Each row has a name. Each question is about the rows just above it.

[338 641 -198 70 362 -767 -756 499 645] = Sasap
[471 261 265 -563 -157 -568 60 -567 -685] = zop
[271 500 -160 60 282 -594 -597 396 500] = befub
[265 507 -144 58 288 -585 -596 397 490] = bamu
[-145 -285 84 -28 -162 342 331 -217 -287] = gikob
[-405 -761 233 -89 -430 897 902 -598 -753] = roko
[235 460 -137 45 261 -553 -535 351 464] = vol
[261 471 -157 60 265 -563 -568 377 475] = giref
Give the next entry after [261 471 -157 60 265 -563 -568].  [377]
Give the next entry after [-145 -285 84].  [-28]

[-30 247 396 165]  pani
[760 -528 485 218]  kamiz
[-530 485 -727 -377]  Rumok
The next entry after [485 -727]:  [-377]
What is the next entry after [-528 485]?  [218]
What is the next entry after [-30 247]?  [396]
Give the next entry after [-530 485].  [-727]

[-157 -429 -5 -398 -634 -552 96 24] -> Fipet
[-512 -179 -362 -348 -115 -203 606 -472] -> zarak
[-85 -48 -546 -387 -396 278 49 241] -> laro
[-85 -48 -546 -283 -396 278 49 241] -> Voro
[107 -115 -179 -348 -362 -2 638 324] -> dul
[-284 -426 -800 -750 -879 133 -96 342] -> gomot
What is the next entry after [-348 -362 -2]?  [638]
Whose row is [-85 -48 -546 -387 -396 278 49 241]?  laro
Give the next entry after [-179 -362 -348 -115].  [-203]
Give the next entry after [107 -115 -179 -348 -362 -2].  [638]

[-171 565 130 312 -245 2 -201 125 -533 218 499] -> tev
[-28 -245 -201 218 125 2 565 130 312 -533 371] -> viko
[-227 -28 425 168 285 123 -55 12 -214 492 900] -> pafol
The next entry after [-28 425 168 285 123 -55]:  [12]
The next entry after [123 -55 12 -214]:  [492]
The next entry after [565 130 312 -245 2 -201 125 -533 218]:  [499]
Give the next entry after [-171 565 130 312 -245].  [2]
The next entry after [-28 425 168 285 123 -55 12 -214]:  [492]
Give the next entry after [312 -245 2 -201].  [125]
Give the next entry after [12 -214].  [492]

[-390 -143 -200 -411 -153 -293 -288 -222 -39 -483]  nopi
[-767 -372 -314 -433 38 -135 -551 -188 -163 -360]  nubit
[-733 -608 -503 -301 283 -354 -357 -554 0 -549]  konu
[-523 -280 -379 -487 -595 -150 35 -41 -648 -618]  Zokor
[-602 -186 -70 -483 -308 -436 -186 -580 -569 -490]  buvak
[-174 -62 -12 -59 39 -303 83 -271 35 -162]  keb
[399 358 476 459 -17 137 249 -12 123 516]  kuva
[-767 -372 -314 -433 38 -495 -611 -665 -262 -551]  fose
[-586 -618 -547 -16 207 -205 -320 -441 45 -466]  gozo
[-76 83 322 582 -74 -252 342 -428 -223 214]  pevi
What is the next entry after [-76 83]?  [322]
Whose row is [-767 -372 -314 -433 38 -495 -611 -665 -262 -551]?  fose

[-462 203 -400 -443 197 37 -280 216 188 -171 -430 222 424 316 -174 -457 211 179 -102 -6 74 449 308 -157 394 559 224 96 152 -323 -167 -1 -93 -363 238 405 322 274 -440 419 437 -532 -38 -98 -394 -70 -329 37 -136 -248 255 181 -273 100 -105 312 -68 36 -175 -291]  vego
[-204 200 -78 -25 -323 254 -271 33 -34 72 131 -171 -114 -113 -422 233 -322 -47 -5 198 -392 -107 -357 -187 -380 103 -470 92 -185 -176 454 46 36 -304 76 -84 78 -174 -88 -142 263 -350 -204 -145 -414 -440 -276 218 25 -51 25 209 198 -7 -144 212 -673 -253 -220 339]  gipev
[-146 -131 476 -5 -151 5 -257 -256 -374 256 -125 -258 -39 -281 127 48 -92 306 -286 189 -274 215 -391 46 21 -156 385 294 -271 -89 -105 -153 -174 -156 76 -88 -174 -84 -350 78 -142 263 -156 -337 -123 -33 -276 209 -144 198 -673 25 -7 218 212 25 -51 -381 -26 -90]  pivo
What is the next entry after [76 -88 -174 -84 -350 78 -142 263]?  [-156]
The next entry after [-276 209 -144 198 -673 25 -7 218 212 25 -51]:  [-381]
What is the next entry after [476 -5 -151 5 -257 -256]?  [-374]

[-533 466 -571 28 14 822] : komos
[661 589 21 9 15 841] : bov
[589 661 -782 68 22 775] : gedav
[589 661 -782 2 804 58] : lel
[630 -95 449 5 9 850] : lipe
[630 -95 449 15 9 841] : Pituv
[-428 303 -914 32 60 773] : fufi
[589 661 -782 25 20 820] : lavuv
What is the next entry after [466 -571]?  [28]
[589 661 -782 25 20 820] is in which row?  lavuv

[-60 -21 45 38 -71 -121 -37 -91 78 -85 47 -21 -364 15 -10 25 34 65 210 43 -40 46 -34 -56 -192 255 289 311 78 -37 -48 87 19 -17 -91 -474 -205 139 54 -409 -115 -72 -392] = patef
[-22 45 -71 38 -60 289 -37 -65 49 -159 101 72 -96 -70 14 -34 -105 -20 -96 -11 -92 28 -70 -118 -4 -93 -194 -274 -4 31 12 24 -71 123 -206 -856 53 23 -25 179 -126 -68 -309] = Baz
[-167 164 -13 39 112 143 -270 -247 -13 74 12 120 -131 183 -12 -39 3 -137 -124 -30 -90 84 -244 97 260 443 -17 -129 -6 19 -20 -16 90 -160 76 -153 108 100 36 209 -115 110 -546] = zadu
What is the next entry after [-93 -194 -274 -4 31 12]?  [24]
What is the next entry after [-20 -16 90]?  [-160]
What is the next entry after [311 78 -37 -48]?  [87]
The next entry after [-60 -21 45 38 -71]:  [-121]
What is the next entry after [-21 45]?  [38]

[837 866 -73 779 -21 34 -83 872 946 804 -27 -47 807 929 800 852 841 -85 854 56 27 66 13 37 -48 829 -21 888 1 778 -49 63 891 808 56 801] -> Nulo
[-19 41 61 54 926 88 -5 902 943 878 52 90 850 792 894 779 932 6 807 58 -86 -22 -38 86 46 807 37 901 65 -78 44 2 777 867 -6 939] -> miv
[41 66 835 -87 935 38 877 -84 46 830 921 857 842 3 -25 90 913 768 -16 -12 38 910 -78 770 828 11 908 75 782 873 858 -39 885 51 837 -60] -> dufu
[809 774 92 -53 61 -56 50 794 878 888 55 28 841 806 949 776 828 863 846 -49 -87 91 58 -48 47 856 51 817 56 78 -12 -46 53 800 -29 -57] -> lun
[-13 -11 821 -54 832 90 844 -21 -61 875 786 858 815 -19 41 61 55 926 76 787 -31 -11 -91 886 766 -70 847 6 765 898 858 -6 777 -4 791 45] -> zor
[-66 -37 841 80 814 -27 905 39 -22 913 805 798 803 -20 -51 29 -74 917 1 852 908 -15 861 944 946 -85 798 -80 890 830 858 89 869 -64 768 2] -> pok
[-32 -34 846 -87 845 -60 804 -71 53 815 827 852 775 -61 50 -24 787 785 87 -23 -54 -69 69 855 775 -19 847 -69 851 892 896 -36 907 -20 872 63] -> Timal
[911 67 848 -12 819 45 912 -62 4 893 783 845 864 -2 21 -28 920 911 32 -65 -67 82 929 781 825 -20 826 919 806 861 820 -89 91 -71 876 -45] -> bepeg
[-4 18 818 81 816 -35 879 -8 88 807 837 934 -23 -15 23 72 -48 858 49 780 796 88 -29 891 936 -56 820 -57 906 815 875 -65 6 -89 885 41] -> ved
[44 -21 870 -85 846 -3 781 23 89 906 879 773 -52 10 -30 41 66 795 57 917 839 47 906 937 836 77 857 61 861 869 925 883 -76 25 939 -3] -> guk
[858 874 -44 931 6 -6 18 812 921 825 46 3 945 861 904 894 793 921 850 35 19 82 -28 -21 -76 917 -22 839 37 843 27 -73 914 948 -68 878] -> teru
The next entry after [61 55 926 76 787 -31]:  [-11]
What is the next entry after [806 949 776 828]?  [863]
What is the next entry after [-19 41 61 55 926]?  [76]

[240 -188 481 74 -349 -178 214 -67 -113 -48 -167 40] : mapak
[-61 -134 798 -311 -641 -314 -268 226 -56 -331 -270 -261] : sato
[-215 -592 -34 399 159 -281 -174 13 -131 -323 -134 221] : rufu
[-215 -592 177 132 -433 -452 -206 209 195 -381 -26 -409] : semav
[14 628 187 17 -48 -116 93 -22 152 -26 148 -304] : vapos
[273 -336 636 135 310 -298 191 -516 342 -240 -178 273] : Buzo
[267 86 277 -113 327 82 22 -677 -131 -177 -5 -18] : zaki
[-241 -178 38 -54 197 182 -316 2 -35 -145 112 -52] : nesis
What is the next entry after [-240 -178]?  [273]
Whose row is [-215 -592 -34 399 159 -281 -174 13 -131 -323 -134 221]?  rufu
Give the next entry after [-188 481 74 -349 -178 214 -67 -113 -48 -167].  [40]
What is the next entry after [-215 -592 -34 399 159]?  [-281]
Give the next entry after [798 -311 -641 -314 -268 226].  [-56]
Give the next entry after [273 -336 636 135 310 -298 191 -516 342 -240].  [-178]

[256 -239 437 -94 315 134]  zin
[625 -521 -129 -93 233 -315]  Puba
[-144 312 -129 -93 33 -40]  Kif
[510 -566 -153 -564 -109 -296]  bon
Whose row is [625 -521 -129 -93 233 -315]?  Puba
Give the next entry after [-239 437 -94 315].  [134]
The next entry after [-153 -564]:  [-109]
The next entry after [437 -94]:  [315]

